In the rows, 128 means zero.
A: rows in 4 groups, each row roughly a mix of its group's directions (one row in no group):
A (149 x 11):
[[115 115 129 193 157  96 113 106 114 148 148]
 [130 151  95 174 148 142 128 144 121 125 186]
 [170  94 102  75 146 128 129 134 130 123  93]
 [111 126 101 161 150 160 108 129 153 143  72]
 [ 77 165 142 164 130 136 159 133 139 101 156]
 [ 94 149 160 171  97 150 110  96 148 126 106]
 [113 121 131 162 115 152 107 110 181 164 161]
 [124 113 167 123 123  83 115 137  74 162 125]
 [141 116 168 116 113  84  97 124  85 133 161]
 [137 159 117  76 109 149 125 179 124 100 132]
 [108 123 139  96 173  84 118 152 104  93 132]
 [120 162  88 134 107 126 146 166 137  81 157]
 [116 131 122 196 125 149 109 122 158 163 149]
 [151 129 127 157 159 100 161 107  77 103 114]
 [185 126 119  84 117 126  88 123 155 124 107]
 [109 106 150 153 112 144 106  98 184 154 106]
 [157 119 133  79 141 129 130 120  91 130  72]
 [113 126 121 196 153 100 111 108 112 137 156]
 [158 123 118  67 149 136 136 163 132 105  95]
 [ 91 156 129 164  75 146 115 107 126 102 143]
 [140 131 140  78  85 142 101 133 166 158 137]
 [ 91 130 113  93 166 101  90 169 123 129 133]
 [114 113 150 176 171 118 125 128  96 170 134]
 [ 90 163 141 191 120 128 107 143 141 143 142]
 [148 131  94  85 168 109  91 156 119 147 141]
 [150 129 144 137 142 136  79  98 119 151  73]
 [ 84 132 129 166 109 167 169 115 148 111 110]
 [151 133 158  93 130 112 115 111  85 133  75]
 [159  97  96  74 150 102 137 153 110 117 133]
 [ 88 166 137 178 111 148 145 136 141 125 165]
 [158 124 111 111 169  84 126 126  80 103 120]
 [136 144 149 168  99 100  86 119 123 113 173]
 [ 79 131 136 189 141 149 160 125 136 117 113]
 [ 91 129 118 194 136 137 117 121 138 135 171]
 [ 76 139 156 159 118 119 109 123 121 170 162]
 [140  83 151 146 170 110 127 123 133 179 108]
 [128 158 128 129 145 134  66 127 159 115  84]
 [155 121 117  66 162 126 155 146 120 110 100]
 [ 70 145 139 175 119 134 154 139 131 134 163]
 [133 114 123  74  82 121  87 149 139 134 152]
 [145 117  76 104 146 148 134  99 154  85 112]
 [141 132 112 101  73 144 124 114 172  95 109]
 [118 157 115 150 147 124 176 100  87  97 150]
 [158  96 127  79 139 119 136 127 157 115  78]
 [101 131 116 174 135 125 158 140 129 121 191]
 [108 130 119 202 142 114 110 100 114 128 150]
 [168 129  97  93 114 131 130 115 147  84 167]
 [159 131 111  67 108 109 142 154 129  96 151]
 [ 89 146 139 181  85 137 101 114 129 122 148]
 [100 143 101 142 176 130 121 100 158  95  96]
 [109 150 145 141 108  90 119 122 102 104 188]
 [141 130 145 195 123 144 128 121 141 179 136]
 [121 124 111  73 135 117 163 162  84 121 140]
 [141  85 138 109 131 106 118 114 164 114  70]
 [106 130 149 124 115  90 152 154  73 164 130]
 [158 137 127 137  92 119  93 113 130 109 190]
 [168 133 113  64 115 151 152 149 145 131 116]
 [149 147 106 102  93 141 152 160 131 117 183]
 [153 124 142  91  73 159 123 120 166 147 129]
 [117 125 161  96 119 148 116 130 185 140  85]
 [172  95 106  86 136 122 116 128 122 154  85]
 [157 133 127 147 163  99 150 120  69 110 149]
 [103 128 145 188 170 107 105 136 134 152 112]
 [119 131 142 168 138 151 132 115 171 163  80]
 [ 81 141 160 183 113 131 111 103 133 127 105]
 [114 125 121 199 154 104 113 107 110 138 150]
 [119 134 120 153 189  94 140 135  85 114 114]
 [ 95 126 160 173 155 150 150 131 154 133  88]
 [172 125 134 101  99 159 175 100 129 108 110]
 [ 81 147 162 179 112 141 120 105 133 153 138]
 [145  98 139  76 118 125 141 117 159 118  76]
 [140 139  96  87 111 160 165 169 138 125 155]
 [101 117 114 116 168 146 170 114 136 131  74]
 [ 96 122 106 127 166 161 154 126 145 127  73]
 [118 149 120 194 115 162 138 105 105 150 142]
 [157 127 144 102  90 103 150 145  93 153 169]
 [170 126 102 103 135 103 140 126  71 108 151]
 [108 111 126 105 162 129 162 144 117 136  64]
 [115 117 133 165 118 153 107 108 183 162 154]
 [163 118 105  89 120 106 132 142  75 109 158]
 [123 161 107  96  90 145 116 147 139  71 131]
 [125 115 164 118 118  82 121 142  73 160 127]
 [129 144  92 141 137 158 111 130 179  78 129]
 [ 98 136 140 187  93 128 112  98 131 145 156]
 [120 119 141 150 154 145 100 101 108 159  70]
 [ 93 130 105 135 161 146 101 162 166 164 111]
 [166 138 102 113 135 101 129 147 105 103 187]
 [103 101 120  82 111 146 132 148 174 142  92]
 [161 107 109  76 122 141 166 106 121  96 146]
 [156 161  83  97 120 156 153 132 122  88 127]
 [182  99 106  77 137 127 118 104 140 114 116]
 [ 84 150 147 197 126 128 123 115 120 128 144]
 [147 116 146  90 106 109 169 148  88 163 138]
 [141 113 144 164 142  97  87  84 134 120  92]
 [124 126 172 138 139 144 124 125 177 157  78]
 [188 131 113  72 133 130 109 119 142 147 115]
 [ 72 122 132 150 144 154 112 164 167 146 120]
 [163 125  81  87 142 130 136 165 130 122 166]
 [118 166 108 100  79 145 128 134 133  77 137]
 [123 107 135 147 163 115 110  96 135 135  61]
 [154 143 115  64 107 154 151 152 134 111 106]
 [111  92 179 122 106 116 105 136 157 168 113]
 [116 129 134 195 135 128  94  97 136 108 100]
 [121 157 134 183 105 138 109 106 153 118 172]
 [128 163 122  85  95 140 116 131  96  83 105]
 [117 109 149 150 165 111 103  98 133 137  69]
 [155 152 119  79 134 160 145 175 117 146 148]
 [169 130  99  77 129 105 133 157 115  92 141]
 [107 147 126 193 110 147 128 101 112 149 159]
 [137 130 177 157 136 141 140 120 157 168  84]
 [163 133 147 126 105 156 181  88 131 111 105]
 [ 93 127 142 185 113 159 163 111 147 114 114]
 [152  91 129  78 150 112 133 118  93 135  88]
 [170 102 130  98 118 103  74 111 105 133 148]
 [154 109 118  77 132 132 129 133 158  93  81]
 [100 145 144 203 134 129 104 106 126 125 121]
 [153 117 107  62 121 128 163 147 113 112 148]
 [134 140 158 117 109 108 132 107 118 107 200]
 [158  83  92  75 144 111 118 137 127 129 148]
 [ 97 117 155 168 135 155 121  95 138 165  91]
 [148  98 128 126 131 123  65 154 161 160 119]
 [ 95 141 152 197 130 123 102 105 129 127 109]
 [124 140 129 179  97 147 170  95 113 113 155]
 [122 127  75 138 149 167 135 106 164 113  94]
 [173 117 107  67 155 120 139 151 147 121 121]
 [159 120 118  66 165 126 147 155 124 115 104]
 [110 135 188 143 118  97 134 157  98 161 132]
 [131 143 155 138  97  82 115 139  95 131 179]
 [125 128 130 116  83 166 113 110 190 136 124]
 [ 86 141 157 192 129 126 117 103 113 131 113]
 [135 130 136 121 176  86 143 147  72 125 113]
 [154 122 167  90 108 106 157 130 105 159 164]
 [148 126 125  72 141 103 147 132  85  90 122]
 [101 124 162 172 144 101  92  87 115 126 118]
 [128 147  87 140 151 114 115 160  92 108 176]
 [158 130 130  65 116 124 167 135  98 121 151]
 [154 147  98 109  93 145 156 158 141 103 171]
 [147 154  97 109 143 118 144 162  80 101 159]
 [145 122 136 100 126  82  85 148  97 138 166]
 [103 135  84 143  84 154 151 128 116 118 171]
 [125 118 145  73 170 102 132 165 107 112 112]
 [ 89 114 106 102 126 105  83 173 121 122 152]
 [108 124 112 170 152 146  92 120 147 147  76]
 [114 109  95 110 117 148 180 148 151 103 167]
 [110 137 112 195 158 120 118 105 102 116 150]
 [110  92 153 170 147  85 101 110 139 153 131]
 [ 91 134 114 177 119 153 126 115 171 149  99]
 [161 106 125  63 152 126 153 133 142 125  97]
 [ 87 149 143 182  96 161 121 110 109 127 134]]
one row of each group, then the others: which group is each in?
[158 102 119  66 135 127 168 106 118 107 129]
(45)
[127 155 116 129 129 125 183 100  84  93 147]
(125)
[158 122 122  63 160 127 156 154 118 127 110]
(28)
[107 104 165 138 115 144 151 106 175 165 103]
(38)

[ 88 132 133 123 139 111 172 153  77 132 158]
(38)
[128 126 184 115 150 123 118 129 162 146  76]
(125)
[101 127 146 189 163 118 107 126 150 149 103]
(125)
[126 145 160 149  99  79 111 139  97 133 169]
(45)
[160 130 152 126  98 153 176  88 137 115  97]
(125)
[ 99 122 116  86 157 161 175 145 126 149 106]
(45)
[127 101 130 107 116 114 126 101 155  84  71]
(28)
[135 145  82 147 138 129 137  98 120  65 115]
(28)
[ 99 135 118 132  83 165 118 110 185 131 133]
(125)
[ 78 121 148 102 113 159 142 151 165 118  94]
(125)
[111 131 122 188 114 152 111 129 155 164 161]
(125)
[156 162  98 138 131 171 164 136  97 154 147]
(28)
